The rows of T fall into several groups, which share some directions, and each row is roughly a mix of its group's hidden directions.
T, 97 rows:
-212, 387, -291, 20, 163, -6, -199, 105, -249, 79, 100, 189
147, -330, 116, -53, -247, 156, 53, -75, 59, -451, -153, 21
48, -58, 234, -134, 206, 340, -170, 312, 29, -168, -279, 32
152, -171, 234, -82, 334, 105, 33, -175, 58, -355, 217, -161
-127, 266, -341, -133, -31, 365, -33, -218, 217, -107, 62, 68
-42, 321, 348, 97, -8, 345, 258, 32, -109, 62, -26, 181
-89, 385, 235, -302, -144, -49, -125, -32, -312, 26, -173, -11
141, -304, 427, 8, 233, -252, 82, 21, -87, -152, 39, -138
-3, -452, -21, 96, 80, -32, -379, -100, 43, -111, -36, -284
81, 129, -380, 5, -75, 137, 116, -245, 175, 150, 74, 383
67, -347, 240, 187, 317, -180, -2, -178, -155, -125, 219, 34
-90, -147, 54, -122, -201, 131, -280, 42, -220, -279, -145, -372
-176, 134, 190, -29, 317, -15, 252, -58, -171, 342, -182, 194
-248, -250, 194, -110, -251, -353, -223, 103, 11, 92, 198, 41
48, 315, -70, 210, -291, -87, 365, 44, 122, 151, 229, 54
258, -176, -71, 286, -178, -215, 29, 126, -131, 312, 17, 277
346, 88, -59, 100, -103, 92, -17, 83, 367, -184, 261, 259
324, 154, 207, 78, 288, 57, 109, -181, 231, 212, -252, -7
-53, -114, 120, -92, 510, 100, 66, -305, 22, -196, 85, 136
-38, 173, -2, -365, -317, -101, -128, 232, -298, 83, 153, 80
83, -236, 94, -33, 540, -180, -118, 139, 69, 47, -134, 125
145, -226, -251, 24, -106, 118, -264, -144, 252, -284, 267, 56
48, 39, 255, -252, -253, 333, -228, 134, 280, -108, -31, 51
143, -226, 409, 47, 23, -286, 65, -260, 121, 34, -243, -23
393, -82, -54, -156, -225, 310, 33, 206, 229, -52, 47, 186
199, -198, 417, -84, -34, -298, 136, 177, -4, -91, -71, -239
141, -50, 389, -120, -144, 272, 18, -111, 273, -141, -243, -148
61, 114, -265, 69, -190, -331, 187, 309, 95, -141, 237, -133
-162, -270, 303, 15, -189, -99, -32, -90, 253, -383, -120, -4
-107, 17, 186, -209, 93, -161, -48, 203, -300, 89, -383, -240
-150, 144, 1, 252, 61, -290, 404, 217, -65, 175, 133, -114
21, 0, 136, -217, 116, 178, -104, 488, -225, 171, -166, -54
-124, -222, 139, -77, 330, -104, -137, -154, -145, 293, -331, -44
-78, 308, -432, -8, -134, 193, -23, 3, 5, 282, -45, 212
-66, 44, 135, -408, 351, 311, 51, -22, 97, -205, -65, -24
102, -25, 166, 224, -287, -200, -116, 381, -76, 95, -235, -175
-232, 48, 247, -6, -126, 67, 26, -43, -345, 162, -281, -326
-158, -144, 71, 240, 490, -97, 196, 201, -35, -50, 172, 28
148, 182, -120, 78, -87, -51, 25, 295, -91, 399, -308, 188
167, 265, -5, -344, -318, 66, -83, 222, -71, -254, -150, -22
291, -217, -24, 128, -161, 45, -314, -261, 338, 109, 18, 14
73, 366, 70, -117, 147, 15, -107, 125, 145, 485, 81, 25
-112, 478, -145, -61, 168, 86, -247, 130, -81, 209, 72, 188
205, 120, -95, -112, -276, -273, 219, 75, -83, 240, 214, -280
397, -99, -342, 20, 26, 108, 52, 147, -26, -164, 63, 343
-107, -262, -145, 81, 46, -307, -79, -270, 17, 376, -111, -183
406, 108, -143, 156, 225, -125, 234, -299, 55, 101, 133, 91
329, 130, 108, -61, -5, -382, 312, 26, -14, 197, -52, -212
65, -154, -148, 351, -46, 144, -149, -300, 149, -239, 206, 202
292, 52, -173, -102, -289, -307, -110, 285, 175, -138, 11, -148
-122, -299, -290, 113, -103, -240, -35, 62, -266, -254, 160, 187
-51, -128, -343, 199, -196, 87, -91, -141, -59, 153, 277, 342
-165, -115, -45, -228, -379, 134, -220, 276, 0, -175, 234, 70
-116, 243, 93, 110, 260, -343, -149, -203, -225, 103, -192, 177
232, 45, -154, -269, -191, 76, 17, 346, 33, 260, 291, 57
-97, -294, 148, 75, -92, 48, -299, -72, -153, -28, -182, -430
229, -55, -117, 240, 271, 247, -84, -283, 68, -215, 240, 118
-53, 197, -231, 46, -21, -377, 367, 246, 11, 59, 179, -2
-193, -73, 127, -289, -425, 144, -141, 219, 42, -68, 186, -135
-318, 122, -229, -164, -206, 174, -92, 179, -35, 249, -177, 260
-80, -48, -108, 278, -308, -119, -223, 254, -271, 206, 118, -138
-247, -245, -43, 148, -369, 45, -244, 229, -90, 95, -29, 241
-280, -139, -169, -188, -461, 100, -79, 55, 12, -1, 276, 34
365, 51, -161, -65, -76, -14, -93, -58, 390, -9, 124, 345
-45, 336, -54, -285, -99, -56, -85, 241, -168, 357, 195, -11
32, -287, -276, 187, 103, -259, 46, 143, 106, 217, 324, 113
325, -485, 93, -15, -159, -175, 165, 26, 176, -16, 65, 40
-1, 55, -75, 24, -86, -481, 134, 291, -52, 159, -92, -289
-166, 285, 284, 79, 182, 140, 359, 139, -206, 99, -41, 143
-226, -39, -78, -260, -24, -209, -51, 137, -335, -54, -248, -318
-140, -177, 234, -342, -16, 236, -114, 394, -50, -66, -129, 18
228, 138, -3, -349, 197, -124, 291, 79, -152, 276, 125, -134
-10, -82, -177, -246, -347, 171, -68, 343, -12, -49, 313, 13
210, 98, -255, 59, -388, 86, -17, 256, 51, 283, -64, 195
79, 21, 111, -236, -302, 239, 110, -46, -199, -367, -198, -141
-319, -128, 238, -179, -373, -16, -33, -2, -117, -183, 18, -275
-188, 109, -221, -52, -153, -16, -45, 243, -209, 432, -122, 206
-208, 7, 139, 195, 277, -145, 264, -99, -95, 422, -70, 27
-2, -116, 33, 399, 69, -240, -164, 148, -365, 228, 15, -22
-217, 45, 277, -223, -290, 113, -328, 15, -10, -271, -92, 88
220, 163, -134, -189, -93, 25, -16, 314, 114, -420, 147, 152
386, -17, -220, -98, -41, 315, 303, 169, 111, 72, 108, -114
-18, -62, -470, 180, 150, -168, 36, 148, -154, 85, 274, 184
332, -215, 170, 234, 181, -269, 82, 107, -186, 210, -40, 165
99, -17, -149, 151, -121, -156, 108, -398, 99, -141, 396, -146
-7, -298, 410, 84, -181, -279, -10, 119, 80, -201, -155, -107
99, 41, 159, 200, -243, -91, 14, -215, 110, 480, -157, -115
-114, 250, -15, 104, -468, 181, 183, 19, -120, -138, 177, -185
320, -205, -74, -7, -115, 263, 255, -64, -10, -380, -156, -29
-7, 171, -205, -167, -97, 181, 43, 316, 63, 310, 328, -144
-122, 43, 226, -43, 34, -264, 40, 17, 117, 496, 121, -232
199, -188, -28, 414, -57, -189, -33, 53, 319, 74, 227, -149
391, -59, -377, 112, 157, 168, 304, 75, 29, 14, 73, 47
-62, 144, 144, -167, 341, 242, -48, -88, 91, -340, -40, -296
119, 58, 187, 273, 175, -193, 198, 453, 84, -58, 116, -86
-307, 474, 113, -18, 165, 46, -103, -82, -102, 212, -93, -170
125, -210, -63, -303, 307, -105, -284, -110, 87, 85, -251, 199

Here is one row of each group, with its name. Which group are the others in?
-271, 369, 33, 107, 288, -191, -215, -105, -117, 216, -62, 89 | X
123, 112, 48, 291, 22, -322, 272, 340, 141, 112, 145, -94 | H
-61, 158, -31, -421, -233, 34, 204, -101, 245, -148, 117, -247 | N

-106, 47, 78, 29, 295, 373, 115, -37, -35, -230, 206, 337 | H
-189, -53, -134, -172, -60, -103, -42, 254, -283, -348, -24, -320 | H
-272, -109, 150, -431, 9, 179, -72, 293, -171, -5, 66, -142 | N
124, 386, -173, -26, 249, 68, -63, 145, 53, 389, 106, 136 | X
321, -63, 108, 247, 243, -153, 95, -300, 47, -203, 204, -158 | N
34, -373, 19, 263, 176, 181, -252, -109, 162, -219, 210, -55 | H
98, -40, -182, -200, -234, 118, -236, 306, 9, -123, 200, 336 | X
3, -32, -233, -200, 200, 268, 51, -24, -81, 220, 126, 435 | N
-191, -192, 126, -125, 466, 100, -96, 125, -234, -216, -112, 14 | H
